In the rows, 128 means zero.
The rows of R fall into several groups, which share some directions, and each row is roughly a mix of its group's hidden directions.
R (159 x 11):
[112 135 152 76 166 106 118 108 137 133 140]
[164 112 126 139 166 129 135 114 95 91 150]
[147 160 113 100 146 128 143 165 145 156 97]
[123 178 123 109 141 166 150 94 122 119 135]
[119 139 117 60 147 138 124 111 118 111 142]
[124 149 118 168 131 87 113 137 106 168 134]
[151 116 94 115 125 153 131 105 128 75 144]
[98 111 115 94 135 83 154 129 138 151 107]
[103 115 96 107 86 146 146 128 105 120 160]
[161 150 67 122 132 113 136 140 113 119 116]
[129 137 122 153 116 181 130 101 135 115 88]
[101 106 107 98 110 100 114 114 114 147 87]
[93 127 99 100 130 183 134 136 119 138 123]
[105 107 146 180 145 146 122 143 146 96 123]
[83 115 115 177 150 113 123 149 128 138 111]
[160 149 143 175 151 141 121 142 90 122 133]
[137 147 77 144 139 100 113 126 98 145 154]
[169 122 116 141 119 129 154 109 91 112 167]
[100 120 115 93 111 99 144 135 152 145 170]
[94 111 170 131 105 138 153 134 149 126 91]
[107 155 171 136 127 126 136 146 135 148 80]
[121 126 107 120 151 129 81 121 86 95 131]
[124 144 143 120 160 134 156 107 83 151 157]
[104 111 129 105 94 125 126 111 93 81 125]
[97 126 131 146 77 105 130 141 144 166 125]
[119 134 85 127 151 127 154 90 135 103 98]
[176 114 123 143 131 159 139 133 99 135 168]
[155 125 117 78 124 127 163 163 116 144 128]
[131 130 84 126 129 99 140 91 85 114 131]
[154 117 105 110 136 132 162 131 139 184 135]
[158 145 144 163 154 106 102 114 143 159 106]
[116 144 145 127 120 133 192 119 96 115 136]
[142 147 131 134 117 64 101 116 114 148 131]
[141 129 161 144 140 158 103 172 159 125 117]
[114 141 118 137 124 130 161 109 128 181 165]
[168 144 101 170 134 125 101 137 107 121 152]
[102 135 142 108 161 127 92 127 125 81 109]
[91 99 137 111 101 144 155 141 156 146 102]
[84 119 118 111 160 139 120 84 104 123 139]
[131 146 103 103 132 112 145 118 135 114 66]
[138 127 146 131 192 133 119 165 142 124 123]
[114 148 132 135 142 98 115 121 123 80 84]
[103 110 118 87 130 142 99 129 167 128 96]
[107 141 151 135 149 151 122 100 105 77 135]
[128 132 115 149 170 110 84 130 144 108 158]
[103 137 169 109 129 154 158 100 143 99 129]
[129 108 122 93 122 150 118 144 170 97 96]
[101 140 152 156 94 135 121 108 139 152 87]
[120 149 82 147 133 91 120 109 137 152 100]
[86 131 141 147 105 109 94 147 137 132 89]
[126 101 132 168 101 140 147 157 99 133 158]
[137 132 121 119 115 125 101 143 166 104 74]
[115 122 124 152 94 117 122 146 135 178 92]
[124 154 144 142 124 140 175 92 102 133 101]
[170 128 147 142 119 98 95 126 135 139 86]
[126 115 114 145 135 104 163 114 180 150 111]
[147 133 152 126 174 142 119 151 103 158 156]
[89 112 94 121 132 120 94 105 133 122 166]
[101 143 146 113 130 136 166 117 111 178 145]
[165 104 123 151 136 139 127 115 87 102 161]
[91 145 175 113 163 122 134 127 154 134 140]
[115 133 104 80 132 90 148 119 161 134 139]
[117 119 131 117 155 88 138 94 81 118 127]
[123 144 87 144 112 132 118 118 164 169 103]
[151 137 166 156 126 178 135 156 130 121 121]
[127 174 110 114 143 113 146 95 91 146 136]
[119 123 125 135 130 167 183 93 130 146 126]
[113 129 126 140 139 104 111 130 128 130 58]
[144 108 105 118 124 184 93 147 140 134 123]
[154 161 161 148 124 137 160 121 95 154 136]
[161 183 121 102 118 158 133 128 129 147 132]
[114 109 135 103 111 112 99 111 108 100 82]
[125 141 159 149 113 131 129 138 140 178 170]
[186 137 130 117 106 121 118 154 164 125 131]
[101 157 171 113 157 96 150 111 123 126 133]
[129 130 148 117 158 81 122 113 86 150 136]
[128 124 94 174 147 98 131 98 119 128 100]
[150 132 188 95 105 142 143 125 131 134 120]
[144 130 125 150 78 142 156 129 86 146 135]
[153 147 136 91 106 105 128 109 142 81 136]
[134 85 163 120 139 171 138 141 137 114 152]
[115 115 151 99 136 108 114 119 120 93 78]
[132 115 107 170 146 136 98 108 119 83 123]
[143 107 144 162 72 137 143 148 124 140 114]
[113 95 123 136 153 122 110 112 160 79 112]
[121 129 138 129 138 171 135 109 82 114 166]
[133 108 147 128 144 134 114 159 131 143 66]
[91 137 156 101 158 104 148 105 152 129 144]
[120 96 141 133 121 143 80 138 112 91 103]
[141 138 71 110 117 130 111 110 152 100 144]
[128 94 91 121 108 126 129 78 124 136 101]
[117 157 149 70 127 129 132 131 124 90 121]
[106 128 133 136 104 115 129 173 163 166 148]
[120 131 151 149 100 158 115 129 186 130 135]
[121 144 128 167 132 132 103 108 144 78 154]
[116 110 131 89 144 143 112 124 178 99 141]
[149 124 90 119 125 105 119 163 120 171 150]
[135 153 136 169 148 169 129 119 121 122 168]
[142 103 94 84 131 145 113 158 149 148 138]
[150 123 132 144 148 139 82 159 161 101 133]
[156 94 111 147 139 107 157 138 157 110 96]
[147 161 132 147 156 128 146 144 167 93 110]
[103 110 149 171 110 96 121 158 136 149 143]
[126 83 98 132 132 128 95 127 122 144 84]
[111 149 82 140 135 110 113 104 108 169 128]
[165 138 145 175 112 152 132 125 90 130 125]
[149 146 136 105 140 138 149 126 86 172 150]
[151 110 126 121 106 99 77 127 136 132 91]
[110 124 127 85 137 118 163 116 94 161 110]
[133 113 145 135 168 127 86 150 165 106 124]
[129 130 75 131 147 80 137 119 135 145 113]
[93 151 118 97 145 149 117 93 121 93 136]
[97 130 144 89 153 93 129 102 99 120 127]
[125 124 109 132 144 145 164 92 127 104 82]
[165 155 120 132 144 170 117 149 134 92 114]
[112 144 117 140 133 153 176 128 118 139 176]
[159 127 104 146 122 144 119 139 118 146 69]
[131 146 186 84 142 134 126 124 146 129 121]
[125 99 145 172 104 111 129 109 92 135 153]
[100 125 135 140 170 117 96 105 140 96 153]
[163 107 136 113 101 118 139 177 145 134 102]
[123 107 97 151 140 136 171 96 154 148 113]
[145 163 129 105 133 137 109 180 96 119 129]
[115 119 147 136 174 145 87 134 146 94 123]
[79 84 132 134 129 149 158 138 141 125 112]
[97 95 162 149 151 118 134 149 117 163 139]
[157 136 155 180 118 136 152 108 101 135 133]
[163 136 132 174 105 130 149 141 119 155 158]
[120 149 133 117 129 155 114 121 68 134 160]
[107 138 123 124 143 178 139 130 106 157 88]
[144 116 134 132 109 153 110 180 162 152 120]
[175 135 105 115 127 168 155 101 125 124 142]
[110 131 164 140 149 116 181 126 105 105 129]
[150 154 99 131 138 110 138 106 72 123 118]
[162 156 148 141 132 166 163 152 136 119 147]
[103 150 169 171 139 153 143 141 133 125 107]
[119 109 131 115 107 171 106 122 132 120 181]
[123 131 126 152 126 174 140 91 134 105 89]
[104 145 127 124 128 145 131 95 171 88 104]
[127 158 138 140 123 178 143 109 97 101 146]
[125 135 76 127 148 134 170 93 131 124 119]
[163 141 148 133 142 79 144 131 155 150 110]
[86 116 134 109 164 106 118 98 110 112 152]
[123 113 87 112 129 95 114 157 141 87 137]
[153 133 85 114 120 100 137 157 161 147 109]
[147 132 94 129 82 147 125 132 127 139 174]
[132 103 168 135 121 150 141 167 121 170 127]
[164 106 154 145 111 118 90 148 148 99 122]
[132 135 80 117 143 109 134 124 85 164 128]
[136 116 170 137 113 179 106 139 106 112 130]
[119 144 159 115 175 121 135 100 120 88 135]
[140 126 107 88 161 139 120 97 108 109 94]
[154 112 134 97 107 105 120 153 143 131 78]
[108 136 116 119 131 120 136 104 179 108 85]
[144 128 165 165 144 130 130 137 109 147 80]
[138 119 111 114 121 127 148 134 181 121 80]
[118 105 115 155 72 111 115 144 114 136 152]
[115 178 145 92 143 128 136 110 130 94 113]
[133 138 69 124 134 136 123 116 162 103 103]
One row of each group comes first, with its name. Which group is each row after those in?
[115 120 144 79 124 122 115 146 172 107 107] -> (58)
[181 151 132 141 132 122 96 137 115 138 164] -> (85)
[140 152 145 147 149 122 109 156 99 122 79] -> (8)
[122 126 119 148 143 128 170 154 144 159 172] -> (75)

[128 95 86 138 143 122 98 124 131 138 83] -> (58)
[143 154 103 80 143 96 101 112 133 120 120] -> (85)
[144 146 145 119 133 127 107 109 141 67 152] -> (75)
[106 78 127 87 117 125 150 104 134 107 127] -> (85)
[128 144 136 93 143 128 168 117 149 140 174] -> (8)
[164 120 162 129 132 88 142 157 153 115 112] -> (75)
[101 124 128 92 122 109 186 131 116 130 112] -> (75)
[152 146 125 137 110 103 135 136 64 131 118] -> (8)
[121 105 181 115 115 144 131 151 157 124 98] -> (85)
[131 157 114 103 94 112 148 165 127 156 152] -> (8)
[119 149 153 135 117 119 104 133 82 169 150] -> (58)
[131 96 126 131 131 99 99 146 124 158 79] -> (58)
[121 130 122 100 130 181 102 119 121 90 109] -> (58)
[126 133 91 91 139 112 115 135 88 158 107] -> (58)
